These views show one set of named points, seen from different sides, and a view may be mirrored.
A view may leave some points out. In some views, one point has been moved. Which views, in the order they come, and which point in each? Write - if no view has one.

-- scene 1 --
In the rows, 128 means zero.
panel a:
  Zilo [148 101  77  87 142 165 113 159 173 104 150 106 138 148 112 147]
  kos [149 104  90 102 142 174 111 148 170 115 155  96 144 144 105 135]
  Turo [133 110  65  85 128 173 103 126 161  90 132  86 160 157 104 138]
  gab [136  99  91  94 142 164 107 166 166 116 149 108 138 135 113 126]
  mago [145 107  75  96 135 176 108 148 171 110 146 105 147 142  99 143]
  Rap [126 109  73  85 133 167  96 131 151  94 133  82 155 153 116 118]
  retag [143 101  81  89 139 166 112 151 169 103 147  98 144 149 110 141]
  Geso [146  98  82  88 144 163 113 166 172 108 150 108 135 144 115 143]
  faf [137 115  66  88 133 173  97 125 157  93 137  83 155 156 108 130]
  Rinaf [152  99  84  85 150 158 113 161 171 106 155  99 132 151 124 140]
panel b:
  kos [142  97 139 112 122 175 157 117 145 117 144 107 152 157 107 146]
  Rap [135 111 116 114 116 190 149  84 131 113 133  80 134 153 122 156]
  mago [137  90 126 112 119 169 159 104 140 116 151 106 146 156 102 140]
  Geso [135  96 141 111 125 158 160 107 129 107 159 114 147 165 112 154]
  retag [134  96 130 115 122 169 162 105 134 109 149 107 142 161 118 148]
  faf [128 104 106 118 113 191 153  88 140 113 135  91 136 151 116 151]
  Rinaf [130 104 144 117 126 162 158 112 133 102 156 118 148 167 119 164]
  Zilo [131  94 133 115 122 161 162 106 133 106 157 115 144 164 112 151]
  gab [146 100 153 104 126 162 153 105 126 115 155 100 149 163 108 151]
  Turo [129  97 102 118 113 187 160  88 136 112 135  90 130 152 120 143]
panel c:
  Zilo [117 130 123 129 121 120 122 112 139 136 122 122 141 138 135 119]
  faf [112 134 131 120 131 132 137 112  94 124 139 130 127 147 119 115]
  Rinaf [123 133 125 119 125 125 124 110 153 135 126 126 141 133 131 127]
  kos [131 133 119 138 129 123 132 122 131 126 125 135 133 140 138 132]
  Turo [104 134 131 123 128 133 134 115  90 125 136 126 133 146 124 113]
  Geso [121 129 121 125 118 115 123 112 145 134 124 122 142 138 139 123]
  gab [133 129 116 120 116 106 133 116 141 124 133 126 140 139 147 132]
  retag [116 133 124 126 123 125 128 116 129 130 127 124 141 138 135 123]
  Rap [114 136 131 105 127 126 143 110  98 116 148 129 131 145 123 121]
  mago [121 129 120 139 121 117 127 118 119 132 124 127 133 145 139 119]
panel d:
  Turo [165 135 160  91 107 137 117 134  54 120 138 138 146 127  77 152]
  kos [162 129 148 113 105 129 120 151  43 134 163 138 143 125  92 112]
  Zilo [153 150 145 113 105 129 114 150  40 135 154 121 148 134  83 115]
  mago [161 138 148 109 100 141 117 147  47 129 159 126 144 121  84 119]
  Rinaf [151 149 145 119 108 113 113 154  37 141 150 126 148 140  89 112]
  faf [170 131 156  96 103 128 119 135  54 120 134 140 144 127  85 149]
  Rap [170 126 165 105 108 118 117 137  66 124 129 137 143 129  80 147]
  gab [152 145 152 128 110 117 112 154  51 143 151 117 145 135  80 108]
  retag [155 143 151 109 108 129 116 148  44 133 153 129 147 133  81 122]
panel e:
  retag [120  99 151 180  93 149 112 113 135 154 117 101 116 139  76 144]
  mago [125  91 149 190  99 143 116 116 133 149 122  93 122 148  72 139]
  Geso [116  99 139 184  92 142 118 109 127 163 116 102 117 133  73 148]
  Zilo [121  99 147 186  93 142 117 108 128 159 115 102 113 138  74 148]
  gab [108  96 127 176  96 144 114 118 133 159 122  94 130 127  66 142]
  faf [126 102 174 166 113 157 101 113 141 130 121  91 117 147  84 136]
  Rinaf [110 102 145 178  86 150 114 103 123 162 111 104 117 129  76 154]
  Turo [133 102 176 169 112 154 103 119 149 134 121  96 110 151  83 132]
panel f:
  retag [171 164 121 131 130 135 192 179 118 172 168  84 162  98 188 141]
  kos [163 162 125 134 124 136 185 174 121 171 172  89 153  85 188 157]
  gab [167 171 121 133 117 138 204 181 114 164 179  72 164  80 192 154]
  Turo [181 160 109 120 132 105 171 168 119 179 163  88 155 104 191 121]
  Geso [164 166 122 137 129 145 204 186 117 167 173  79 165  96 186 144]
  Zilo [164 163 121 137 133 144 197 185 119 168 171  83 163 101 185 140]
  Rap [178 172 106 112 128 103 182 165 110 187 173  85 158  91 198 129]
  mago [165 159 119 138 125 131 181 180 121 161 171  82 153  94 184 141]
  Rinaf [162 170 124 132 136 149 208 184 116 179 173  88 166  97 188 148]
panel g:
  Zilo [176 153 143 177 103 186 102 252 144 129 133 100 113  88 105 143]
  retag [176 149 142 179 103 188 113 244 145 130 127 104 110  85 102 145]
  Rap [173 150 133 175 115 198 140 233 142 138 101 125 118  80 110 150]
  mago [170 163 148 174 103 188 114 237 146 128 137 106 106  87 103 152]
  Rinaf [183 144 138 176 102 188  97 252 144 138 129  97 120  89  99 131]
  kos [176 154 146 172 100 191 114 229 147 139 135 102 106  88  90 139]
  Turo [172 162 144 184 109 191 147 241 145 128 107 117 109  80 113 158]
  faf [175 164 143 177 111 194 146 237 144 136 106 116 115  83 111 151]
  gab [170 139 135 167 108 193  93 231 142 135 138 113 112  85  95 143]
  Geso [176 147 140 175 104 187  94 249 144 130 136 102 114  88 102 142]
Moved in: panel d
  panel d moved: gab
